One vector is turned by the same rotation once a tick. Each row is the vector after some number of ticks, and that number follows the row.
The counts run from 0 to 514.
[108, 51, 72, 104, 117, 115, 104, 108, 76, 96, 97, 93, 101, 95, 82, 103, 107, 83, 84, 110, 99, 70, 102, 72, 103, 117, 118, 86, 129, 82, 126, 123]
23
[112, 76, 99, 84, 104, 118, 110, 113, 105, 97, 86, 92, 87, 128, 59, 115, 77, 130, 89, 70, 116, 98, 92, 80, 91, 95, 88, 123, 87, 76, 114, 79]
470
[101, 92, 119, 85, 111, 89, 96, 96, 120, 94, 103, 105, 86, 122, 110, 126, 72, 95, 71, 84, 102, 147, 98, 93, 109, 77, 77, 103, 77, 125, 116, 86]
222
[113, 98, 110, 69, 117, 113, 78, 103, 77, 104, 114, 109, 109, 104, 76, 118, 89, 135, 115, 109, 88, 107, 83, 103, 159, 114, 93, 101, 110, 111, 106, 84]
324
[98, 110, 81, 100, 92, 67, 88, 92, 77, 112, 100, 87, 87, 93, 91, 80, 93, 136, 83, 97, 84, 113, 112, 101, 80, 70, 107, 95, 138, 75, 80, 99]
338
[72, 128, 113, 134, 94, 114, 119, 121, 99, 128, 115, 77, 102, 97, 103, 83, 122, 99, 109, 111, 102, 68, 86, 105, 102, 101, 80, 106, 66, 92, 88, 99]
317
[92, 90, 116, 133, 98, 83, 100, 99, 88, 101, 127, 117, 97, 60, 113, 108, 125, 105, 80, 101, 88, 103, 100, 79, 128, 104, 77, 112, 87, 56, 89, 110]
212
[96, 140, 111, 90, 114, 99, 78, 108, 98, 113, 58, 73, 84, 113, 104, 95, 90, 99, 93, 95, 106, 117, 106, 106, 77, 58, 70, 75, 97, 100, 82, 103]
266
[110, 110, 120, 77, 89, 78, 78, 95, 86, 96, 119, 119, 100, 61, 99, 92, 116, 136, 123, 98, 101, 77, 97, 85, 117, 109, 88, 89, 132, 118, 121, 99]
250
[73, 86, 84, 94, 122, 76, 83, 87, 84, 102, 124, 89, 83, 79, 91, 87, 119, 124, 103, 89, 106, 85, 130, 107, 116, 55, 93, 90, 105, 100, 81, 92]
175
[95, 131, 124, 99, 116, 111, 95, 119, 98, 103, 87, 99, 101, 101, 106, 95, 95, 56, 127, 120, 118, 106, 87, 109, 77, 107, 87, 70, 138, 113, 103, 123]
269
[84, 96, 122, 109, 84, 77, 105, 85, 116, 91, 139, 107, 84, 86, 106, 122, 59, 83, 108, 120, 86, 120, 89, 110, 123, 97, 115, 102, 89, 120, 92, 84]
46
[99, 91, 75, 87, 76, 114, 104, 98, 128, 103, 86, 66, 83, 101, 119, 106, 100, 90, 105, 86, 101, 94, 95, 100, 41, 108, 127, 112, 81, 125, 78, 115]
155
[106, 105, 113, 80, 92, 125, 74, 116, 110, 117, 97, 68, 82, 118, 85, 111, 136, 140, 105, 85, 104, 72, 75, 97, 108, 86, 86, 110, 79, 80, 78, 104]
69
[71, 85, 90, 92, 101, 90, 78, 94, 113, 96, 101, 77, 104, 120, 136, 101, 112, 102, 101, 72, 117, 109, 130, 123, 125, 87, 98, 101, 75, 93, 98, 141]
30
[105, 88, 146, 127, 84, 125, 119, 109, 102, 85, 111, 112, 106, 90, 96, 110, 88, 71, 94, 112, 97, 56, 94, 78, 110, 111, 97, 110, 93, 98, 123, 93]
169
[97, 113, 122, 108, 92, 120, 104, 96, 106, 104, 98, 96, 105, 104, 108, 144, 98, 108, 96, 114, 85, 98, 74, 85, 83, 99, 90, 112, 72, 103, 36, 97]
407
[102, 83, 74, 116, 87, 107, 101, 113, 124, 109, 91, 83, 95, 119, 104, 121, 68, 93, 78, 85, 92, 126, 96, 105, 93, 124, 104, 137, 66, 83, 83, 127]
152
[115, 97, 124, 89, 99, 92, 96, 93, 115, 98, 94, 93, 66, 97, 74, 128, 108, 95, 88, 101, 80, 75, 74, 76, 87, 58, 85, 92, 88, 127, 84, 77]
262
[77, 99, 99, 61, 102, 103, 87, 101, 100, 49, 101, 70, 127, 89, 107, 114, 90, 115, 110, 107, 116, 82, 86, 110, 113, 98, 99, 107, 86, 119, 92, 109]
281
[106, 130, 103, 93, 98, 141, 95, 108, 79, 128, 96, 87, 86, 105, 105, 97, 94, 128, 120, 93, 104, 108, 100, 105, 65, 84, 123, 89, 104, 110, 50, 71]
410
[93, 69, 89, 81, 132, 119, 96, 97, 84, 93, 114, 116, 106, 85, 114, 96, 163, 97, 89, 85, 110, 106, 100, 83, 71, 108, 98, 80, 100, 104, 104, 127]
393
[129, 86, 111, 71, 84, 88, 106, 85, 97, 100, 95, 114, 111, 85, 81, 106, 88, 122, 94, 75, 89, 91, 104, 70, 77, 110, 93, 117, 100, 127, 130, 76]
292
[82, 82, 113, 82, 120, 78, 82, 89, 101, 98, 109, 97, 118, 120, 91, 113, 136, 110, 102, 109, 97, 66, 100, 99, 122, 74, 87, 73, 116, 108, 102, 134]
353
[65, 87, 102, 120, 97, 107, 101, 97, 102, 107, 130, 94, 105, 84, 126, 91, 105, 68, 112, 113, 113, 85, 125, 121, 105, 97, 126, 95, 90, 90, 63, 121]
494
[102, 103, 93, 91, 108, 80, 82, 95, 99, 80, 97, 95, 112, 99, 98, 126, 39, 78, 96, 92, 101, 104, 122, 83, 105, 99, 79, 117, 107, 130, 101, 79]
44
[87, 108, 113, 96, 103, 125, 119, 105, 103, 102, 88, 91, 89, 91, 98, 99, 104, 83, 108, 107, 124, 101, 110, 122, 41, 81, 111, 92, 93, 90, 48, 95]
51
[96, 74, 67, 97, 119, 124, 106, 109, 88, 108, 118, 107, 119, 88, 95, 121, 96, 91, 101, 83, 90, 95, 100, 61, 90, 135, 89, 124, 78, 140, 99, 77]
363
[99, 77, 128, 127, 84, 116, 117, 109, 110, 120, 101, 97, 65, 87, 91, 92, 97, 66, 70, 114, 88, 103, 81, 92, 127, 97, 130, 85, 94, 72, 130, 107]
346
[95, 86, 93, 85, 102, 103, 87, 103, 100, 121, 122, 101, 104, 113, 101, 97, 68, 119, 107, 91, 103, 151, 130, 134, 140, 131, 112, 105, 87, 88, 104, 107]
327
[100, 113, 120, 77, 79, 111, 99, 97, 100, 106, 102, 97, 110, 89, 103, 76, 130, 139, 131, 82, 120, 66, 117, 105, 68, 90, 108, 100, 94, 104, 86, 106]
247
[96, 102, 106, 109, 88, 100, 101, 93, 106, 95, 116, 95, 99, 98, 113, 107, 90, 101, 124, 87, 101, 60, 111, 84, 57, 70, 107, 104, 113, 141, 77, 85]
84
[95, 90, 93, 120, 97, 76, 97, 97, 98, 87, 122, 108, 67, 57, 127, 115, 114, 78, 93, 114, 94, 116, 86, 81, 83, 99, 109, 86, 124, 90, 72, 125]
301
[76, 81, 73, 136, 104, 124, 129, 110, 88, 138, 99, 86, 118, 133, 81, 86, 90, 110, 72, 118, 86, 95, 96, 97, 104, 93, 124, 106, 87, 94, 119, 86]
275
[97, 72, 118, 118, 93, 127, 123, 93, 100, 86, 99, 101, 116, 87, 98, 115, 101, 92, 61, 100, 92, 63, 106, 55, 103, 86, 93, 125, 70, 87, 108, 82]
170
[86, 88, 115, 79, 100, 119, 107, 80, 95, 92, 91, 89, 115, 87, 84, 96, 83, 82, 99, 101, 106, 61, 123, 97, 85, 85, 121, 87, 97, 141, 108, 62]
455
[113, 125, 112, 107, 82, 121, 111, 107, 105, 128, 71, 96, 91, 110, 129, 101, 125, 118, 81, 86, 92, 118, 74, 89, 54, 101, 95, 98, 89, 94, 79, 119]
481
[109, 80, 88, 81, 87, 98, 84, 85, 106, 115, 93, 87, 89, 85, 88, 116, 125, 101, 107, 129, 70, 68, 89, 103, 93, 103, 125, 81, 119, 123, 69, 122]
157
[79, 64, 105, 126, 99, 106, 117, 85, 99, 105, 126, 98, 105, 90, 105, 100, 106, 110, 69, 102, 84, 86, 111, 75, 126, 68, 115, 118, 75, 80, 106, 88]
171
[107, 101, 125, 74, 68, 83, 83, 72, 129, 78, 90, 96, 111, 125, 126, 133, 77, 103, 84, 94, 83, 109, 97, 96, 95, 96, 97, 111, 94, 131, 112, 109]
118
